(in the rows, 128 means zero)
Each path below is one point turned by a fixed rotation once a step. After each direction that follows a path, write how fast that rotation turns it, in degrees each step (0 if it stays still).
Each turn is a multiple of 5 degrees from 10 to 175, or 0.
Each row of a path follows its step; steps can be skipped.
Rotation 1:
step 1: [128 126 131 131 126 126 125 132 128 129 131 134 118 139 136 136 123 132
 128 137 126 141 133 130 114 124 130 125 137 122 129 127 126 120 129 125
 120 127 133 129 118 132 135 138 141 132 118 128 137 120 129 121 116 126
 134 132 125 121 120 133 119 122 122 138 131 136 144]
step 16: [116 133 122 123 124 118 128 131 133 138 129 123 122 137 127 128 139 135
 130 121 127 127 130 117 123 128 126 133 114 139 125 124 137 143 124 118
 138 133 128 131 126 129 128 119 126 129 140 122 110 125 133 131 118 126
 124 125 127 128 122 124 127 131 140 125 127 132 123]
step 19: [131 124 124 130 139 144 123 137 120 121 134 118 128 127 141 123 123 123
 130 123 134 131 138 122 128 130 126 125 128 133 131 137 128 125 133 128
 129 142 129 129 119 125 130 135 131 123 125 124 123 134 126 130 118 131
 136 115 133 127 125 138 131 107 134 131 131 137 134]
step 20: [127 124 132 137 129 130 128 119 128 125 143 134 116 125 120 132 122 141
 136 136 129 130 131 123 125 132 134 136 126 123 126 129 101 130 132 126
 128 119 125 120 131 125 126 128 135 130 124 135 128 125 121 117 126 133
 135 127 130 122 121 125 120 126 131 134 130 125 142]
step 21: [128 136 123 119 127 134 123 127 126 125 133 115 135 118 133 136 118 133
 136 119 123 145 128 128 144 128 131 133 124 131 129 122 136 128 129 126
 125 133 117 136 133 129 113 130 125 121 126 142 124 131 128 118 137 119
 138 131 134 132 121 127 128 126 123 122 130 130 132]
step 24: [128 136 129 125 135 124 127 128 135 139 127 131 133 128 131 129 135 125
 134 124 119 140 136 127 120 123 115 133 137 115 113 132 137 130 126 126
 137 130 128 130 121 127 134 137 133 123 121 133 123 120 125 133 132 127
 114 128 110 123 127 133 128 129 128 128 141 131 129]
step 28: [127 124 131 123 132 130 119 121 133 120 133 133 134 122 129 118 125 122
 125 124 123 117 130 121 126 125 114 120 114 124 129 143 120 139 134 125
 129 116 130 126 136 141 132 124 130 133 135 117 126 123 133 127 131 127
 135 129 143 125 127 123 136 119 131 127 124 136 136]
step 40: [137 132 140 114 134 138 116 135 133 117 126 127 134 131 133 142 126 131
 122 127 130 139 128 142 128 133 126 122 124 131 128 136 140 128 126 123
 126 129 132 128 120 138 121 125 132 127 136 134 126 138 129 131 125 123
 136 137 126 123 115 121 128 129 131 123 135 130 136]
step 43: [136 129 121 126 115 132 125 122 125 117 140 123 123 132 126 129 133 129
 139 126 120 136 132 130 129 124 122 132 130 124 127 123 130 126 131 134
 135 126 144 126 130 117 131 133 133 126 114 134 126 120 122 121 134 117
 124 130 116 125 123 133 116 127 120 133 142 119 129]
Directions:
[130 126 128 130 128 129 129 128 127 127 129 127 127 126 128 129 128 129
 132 130 129 127 133 126 130 127 129 128 131 126 130 127 130 128 128 129
 127 127 127 127 129 125 130 131 129 127 128 125 130 128 131 128 127 129
 128 128 127 128 125 130 130 130 129 130 131 129 127] => 60
[125 126 126 127 132 126 130 127 127 128 128 125 127 126 129 128 128 130
 125 127 127 126 128 128 127 129 130 127 126 131 127 126 128 127 129 130
 126 126 127 130 126 128 130 128 129 130 130 127 128 127 131 128 125 125
 127 127 129 132 129 129 126 130 129 130 129 128 129] => 20
[129 129 129 131 129 132 130 127 128 129 125 127 126 128 130 126 129 129
 129 129 126 128 126 127 128 127 129 126 128 128 128 129 125 126 124 127
 129 129 129 127 128 126 127 130 127 130 124 129 127 126 126 128 126 126
 127 127 127 131 127 128 129 126 126 129 129 128 129] => 60
[127 127 127 128 128 131 128 128 129 127 129 127 127 127 125 128 129 128
 130 129 123 127 130 127 128 124 127 126 129 128 128 126 125 128 131 131
 128 128 128 128 128 129 129 128 127 128 129 129 129 133 127 128 128 126
 129 128 129 128 129 128 127 123 128 130 126 126 127] => 45
[130 126 127 131 126 130 127 127 126 127 127 126 129 131 128 127 129 127
 128 127 129 131 128 127 129 131 129 129 128 131 127 129 128 126 128 130
 129 127 125 127 130 128 126 127 128 126 129 129 130 125 129 129 128 126
 126 128 130 128 129 131 126 127 128 127 126 127 125] => 175
[127 130 127 128 127 126 128 129 126 129 125 125 128 128 126 124 128 130
 131 129 127 128 129 128 129 129 127 127 128 129 127 127 131 129 129 127
 127 133 128 129 128 128 128 126 132 127 128 130 128 128 128 130 129 128
 127 128 126 129 128 127 128 125 129 126 130 126 131] => 130
Rotation 2:
step 1: [128 123 118 126 136 118 136 129 131 127 125 128 128 129 120 125 139 122
 135 124 134 134 126 139 131 132 132 132 118 136 117 119 126 117 132 128
 131 123 138 136 120 132 116 126 129 135 124 131 127 121 130 137 126 135
 139 122 134 123 120 133 121 137 131 136 118 122 124]
step 5: [131 129 117 132 133 131 136 132 132 127 126 147 129 116 114 135 137 125
 129 129 131 127 131 123 135 139 134 123 124 121 126 130 134 115 131 123
 131 121 124 127 130 132 136 127 135 128 117 127 130 126 120 131 119 131
 125 139 136 126 119 123 133 125 120 128 116 123 120]
step 13: [124 119 111 121 129 127 135 127 135 133 128 143 134 130 126 134 127 128
 126 122 133 122 132 122 139 130 140 117 116 136 120 130 144 126 125 130
 127 128 124 137 129 128 117 136 137 128 139 132 128 132 127 129 116 130
 127 125 128 129 125 129 125 123 129 133 121 134 125]
step 20: [126 134 114 131 123 123 138 134 125 130 133 138 133 134 128 130 133 138
 129 111 135 134 126 129 137 133 142 123 123 128 123 137 127 123 133 132
 124 117 125 128 122 139 118 131 130 127 132 127 128 124 134 116 129 133
 130 112 133 127 124 124 119 133 134 134 126 123 125]
step 29: [137 129 114 128 136 134 118 139 126 134 122 131 129 134 119 128 119 128
 125 136 142 132 131 129 129 130 136 131 126 135 128 121 137 122 125 134
 130 125 127 137 124 130 128 116 123 118 122 136 123 122 136 130 124 137
 138 121 124 127 126 131 130 133 133 128 108 128 130]
step 32: [123 133 116 134 129 116 127 125 129 125 125 143 124 125 128 123 130 126
 135 120 137 120 137 131 135 128 129 130 127 131 124 125 131 129 118 124
 123 133 118 131 116 129 122 137 142 119 129 140 126 118 131 140 121 134
 131 117 118 127 123 129 124 128 131 127 124 124 138]
step 33: [135 128 120 127 141 125 140 130 126 123 131 139 129 127 126 137 135 124
 132 121 130 140 122 135 129 133 132 130 124 118 120 131 122 123 138 125
 131 116 133 119 118 129 133 117 128 134 131 133 131 118 130 130 131 136
 132 114 125 129 120 120 125 128 135 132 115 125 126]
step 41: [136 122 115 125 130 115 129 133 132 126 133 139 129 123 121 128 137 130
 130 130 128 132 137 125 133 135 137 127 129 136 126 117 141 118 133 133
 131 125 132 130 121 138 131 126 122 134 131 134 129 127 124 140 127 128
 125 122 139 121 125 115 124 139 130 140 124 133 121]
step 43: [121 129 124 127 133 117 137 128 128 138 138 129 132 128 120 129 135 139
 131 123 141 117 127 127 126 136 138 129 114 118 119 135 135 122 132 128
 136 137 120 129 122 136 122 128 120 122 123 132 136 123 135 127 127 119
 130 123 130 135 115 131 126 129 129 131 122 130 124]
Directions:
[130 127 128 130 129 127 129 128 132 128 126 129 129 126 130 131 130 128
 128 127 126 128 126 129 128 130 125 126 129 128 128 128 128 128 126 128
 127 127 126 124 130 129 125 128 129 125 128 128 128 127 130 125 127 129
 128 127 130 132 129 130 127 127 127 127 128 128 125] => 145
[129 128 128 125 130 127 130 126 127 127 127 127 126 130 130 128 128 128
 127 126 127 130 128 128 130 128 129 130 131 128 125 128 130 129 126 125
 129 128 129 126 127 127 127 128 129 128 129 130 125 133 129 127 127 128
 126 128 130 124 128 128 127 130 131 129 128 125 125] => 55
[130 131 130 128 130 128 127 129 128 127 126 128 129 128 128 128 129 126
 126 127 129 127 127 129 125 130 127 129 129 128 126 126 126 129 127 127
 126 127 130 127 129 131 130 129 127 129 126 135 128 124 129 131 126 129
 126 129 128 126 127 128 128 127 129 128 127 127 130] => 10
[130 128 127 131 127 129 129 126 130 126 129 129 130 128 129 126 126 127
 126 130 126 130 125 127 127 130 129 128 128 127 125 129 128 128 130 126
 129 130 127 131 127 126 130 129 129 127 126 127 128 124 129 126 128 129
 131 127 129 125 128 128 126 128 128 126 130 126 127] => 115
[128 126 128 129 130 125 128 127 129 127 129 130 128 128 131 127 131 125
 131 130 129 128 126 128 130 124 127 131 128 127 128 126 125 128 129 128
 129 129 130 127 126 127 129 129 126 127 129 127 129 128 129 132 127 127
 129 127 129 129 131 125 127 128 130 127 130 129 128] => 45
[130 125 128 127 129 128 123 127 128 127 129 128 130 125 129 128 129 128
 129 127 128 126 129 127 126 128 130 128 132 129 128 128 127 128 129 126
 126 128 128 129 125 128 126 128 127 126 129 129 126 128 126 126 129 127
 132 128 128 132 126 128 130 130 129 131 128 125 129] => 125
Rotation 3:
step 7: [117 125 127 136 125 123 130 122 139 120 124 126 119 123 127 129 131 129
 125 128 141 132 125 128 135 131 128 126 120 124 136 130 123 126 129 144
 141 134 116 122 139 133 128 110 132 131 128 136 143 128 127 122 120 123
 126 130 126 134 131 134 121 122 123 133 121 118 129]
step 10: [116 124 121 128 123 132 136 123 130 134 128 125 136 124 131 135 142 127
 122 132 136 126 125 117 129 131 122 128 133 113 141 130 126 134 131 131
 127 120 120 124 123 118 140 120 125 139 131 132 134 125 128 133 117 112
 119 131 130 138 122 132 121 134 135 126 130 127 128]
step 17: [126 135 132 119 140 124 127 144 127 124 130 132 126 123 139 133 132 125
 126 134 131 119 124 127 124 133 113 124 120 133 132 121 133 135 136 143
 130 121 130 118 122 138 128 123 134 125 135 138 119 138 133 125 124 130
 125 124 128 126 123 128 116 127 132 144 128 124 125]
step 18: [118 133 114 121 130 134 128 136 135 132 135 118 125 124 119 122 130 126
 125 140 138 120 123 117 122 127 128 126 118 121 139 124 122 119 138 119
 132 117 133 136 118 132 127 119 126 132 137 132 130 131 131 122 131 136
 115 128 126 127 128 138 130 130 122 125 125 123 122]
step 19: [121 138 131 128 137 120 118 129 122 132 139 132 135 138 126 131 117 128
 132 138 121 138 127 120 129 123 112 124 122 131 137 121 124 132 140 122
 141 129 130 132 138 131 131 119 126 129 133 127 117 137 128 131 124 129
 128 129 122 134 127 126 123 133 130 135 125 122 111]
step 25: [131 126 130 130 138 134 127 131 128 127 116 123 121 133 134 132 136 120
 132 133 138 129 132 127 141 134 134 121 132 135 130 112 137 129 127 134
 137 128 134 126 122 134 138 134 130 139 121 138 128 120 134 122 126 120
 115 129 115 126 127 128 127 131 125 142 119 130 120]
step 31: [121 143 127 129 134 133 130 132 120 133 122 135 128 128 125 119 127 126
 121 121 125 123 129 125 120 138 134 143 128 128 133 116 132 127 128 111
 119 122 128 139 131 123 121 132 116 138 126 127 129 131 119 121 126 121
 132 141 118 141 125 127 133 131 122 127 123 126 129]
step 33: [132 130 133 119 125 143 128 133 116 121 119 139 116 125 126 125 125 117
 125 126 130 124 127 132 135 135 136 132 130 131 134 118 132 123 134 131
 121 134 123 131 116 119 123 119 125 127 124 138 139 128 128 121 119 137
 125 138 130 135 133 134 131 136 131 134 116 123 126]
step 39: [120 140 128 139 124 130 140 126 131 115 130 127 133 117 123 127 133 123
 121 129 129 123 138 125 129 121 133 135 123 115 141 127 129 126 128 128
 117 131 118 127 142 122 128 124 134 130 132 126 130 136 126 132 124 113
 125 123 134 140 115 125 131 123 120 129 125 120 129]
Directions:
[129 126 129 124 129 129 129 126 129 129 133 127 127 129 127 126 129 128
 128 127 127 127 128 131 128 130 129 130 130 128 128 126 127 127 129 125
 128 129 126 129 131 128 126 126 128 127 128 128 125 128 125 127 130 127
 129 128 127 128 128 126 130 126 130 129 126 123 127] => 145
[127 124 132 127 128 127 128 127 127 126 128 130 130 129 128 127 125 128
 124 128 127 130 128 127 128 126 130 130 127 129 128 127 126 127 126 128
 131 127 127 128 127 126 129 125 127 130 129 129 127 126 130 129 129 128
 129 129 127 128 131 127 126 128 128 127 127 127 128] => 85
[129 130 128 127 130 131 128 128 125 130 129 128 129 129 126 126 129 129
 129 128 128 128 128 128 127 128 129 129 128 130 129 127 130 127 125 129
 130 127 131 129 128 131 129 128 130 127 129 128 128 127 128 125 126 131
 128 127 126 129 127 126 128 128 128 127 129 131 122] => 10
[129 128 128 127 129 126 127 129 127 126 129 126 126 126 127 127 127 127
 127 130 127 128 129 128 129 127 131 127 130 128 132 130 126 128 130 127
 127 128 128 128 127 125 126 129 129 133 130 126 127 128 125 128 129 129
 128 130 127 128 125 126 127 127 125 125 132 131 128] => 140
Rotation 4:
step 3: [130 128 127 129 133 127 122 125 129 136 119 115 116 125 131 138 124 123
 128 124 131 129 124 127 119 120 128 129 138 110 121 117 124 118 132 122
 134 130 122 137 130 133 132 129 126 123 121 126 123 116 124 131 127 131
 139 117 134 118 117 125 130 121 130 129 127 126 120]
step 6: [133 125 111 130 119 127 135 131 121 124 127 124 124 128 123 122 128 117
 131 136 124 116 109 134 135 122 120 127 126 128 126 124 123 122 126 120
 138 140 130 127 133 132 134 135 134 127 122 125 132 124 123 116 129 124
 127 124 138 124 120 133 136 126 125 132 118 129 125]
step 7: [130 130 118 125 124 131 121 127 135 125 130 123 139 128 135 121 136 116
 127 128 140 125 129 141 116 123 120 122 130 120 130 128 130 108 121 128
 130 134 123 130 135 129 132 129 119 121 112 126 124 125 127 122 134 130
 130 127 119 130 117 129 120 133 128 126 126 135 128]
step 8: [131 127 120 129 128 134 119 120 128 123 125 127 138 129 135 126 113 144
 118 126 138 129 125 131 118 124 134 140 138 126 128 122 133 121 120 131
 135 125 125 131 127 132 132 134 129 139 129 137 132 126 126 125 129 131
 120 137 133 116 119 120 119 135 127 125 122 137 126]
step 12: [136 127 123 133 142 123 140 121 134 124 135 127 134 128 128 119 131 130
 126 130 141 136 127 129 126 123 128 135 137 129 134 122 134 132 127 134
 136 130 136 124 137 128 126 126 116 133 125 141 128 124 118 133 116 127
 137 127 125 125 128 131 135 127 129 124 113 140 118]
step 20: [125 133 125 122 135 123 127 126 132 122 135 117 136 127 135 137 133 126
 135 126 141 135 127 131 130 120 137 134 138 122 120 117 130 124 123 130
 135 123 124 139 121 116 116 128 119 131 130 130 128 117 119 138 124 131
 132 132 134 126 131 131 131 134 134 121 114 127 124]
step 28: [131 123 124 126 133 129 135 121 138 130 129 111 131 132 128 135 127 135
 125 127 144 122 127 129 132 133 131 135 136 126 133 110 123 137 132 115
 131 127 136 132 124 133 118 134 131 127 137 132 130 120 123 133 128 134
 127 130 136 137 124 135 135 121 124 120 118 133 129]
step 32: [128 132 125 122 130 131 127 132 134 123 121 117 136 120 125 114 132 142
 133 127 130 119 132 134 129 136 119 133 134 129 124 125 127 121 128 119
 139 134 125 137 133 126 128 136 124 131 125 118 131 120 127 126 121 117
 132 129 141 138 124 132 131 133 132 128 116 128 119]
step 35: [144 132 126 128 130 117 151 123 123 133 126 119 134 131 128 128 123 130
 128 123 133 128 130 131 130 127 132 129 133 119 133 126 124 137 131 128
 139 131 132 125 133 131 129 132 114 131 135 131 126 131 126 137 130 126
 135 129 137 127 118 123 130 126 133 123 109 126 126]
Directions:
[127 128 128 127 129 129 129 127 127 127 128 128 129 126 127 129 129 129
 129 128 129 129 130 124 130 131 129 129 129 126 128 126 128 129 128 129
 127 127 128 126 128 128 129 129 126 127 129 133 130 130 127 128 131 126
 128 130 128 126 128 129 126 133 128 128 125 128 127] => 95
[131 130 130 126 130 128 127 125 126 130 129 126 125 128 126 130 128 127
 127 128 127 131 128 127 129 131 129 128 129 129 131 129 130 128 128 128
 127 128 127 128 128 130 125 128 126 127 130 126 128 125 130 129 128 125
 130 130 130 126 127 126 128 127 130 129 130 131 126] => 45
[126 127 126 127 129 131 128 125 128 126 129 129 129 129 125 125 127 127
 129 129 127 127 126 130 128 130 127 132 128 129 129 130 128 126 127 129
 129 127 126 127 124 128 127 127 128 127 127 126 130 128 128 126 132 128
 131 128 127 129 126 128 129 128 126 129 128 130 130] => 45
[125 129 129 128 127 128 131 126 132 128 128 125 130 129 128 129 131 128
 125 129 129 127 130 127 129 127 130 128 127 125 127 129 129 127 128 127
 129 128 127 128 128 127 129 129 132 126 128 128 128 125 128 129 130 124
 127 127 127 132 129 124 127 127 127 129 129 128 128] => 170
[130 128 127 131 127 129 127 127 126 132 126 127 125 129 129 125 127 128
 127 130 128 127 129 128 127 128 129 127 128 127 127 127 126 129 126 128
 130 129 131 128 126 126 130 131 125 128 124 128 129 128 127 128 128 125
 130 129 127 127 126 127 126 127 126 130 128 129 130] => 10
[129 127 128 129 130 130 133 125 126 129 126 129 129 127 128 128 128 129
 128 128 128 128 130 128 127 127 129 131 128 132 128 127 128 131 130 125
 130 129 126 129 132 129 127 129 131 127 127 127 127 129 130 128 126 128
 129 127 127 127 127 129 129 129 125 131 126 129 127] => 110
[126 128 128 129 129 125 129 128 130 128 128 127 128 127 126 125 125 131
 127 127 127 126 129 128 128 128 126 129 127 127 128 127 129 128 128 125
 130 130 131 126 128 132 127 129 127 130 132 131 130 130 128 128 126 127
 130 128 128 127 129 127 128 125 127 127 129 131 130] => 110
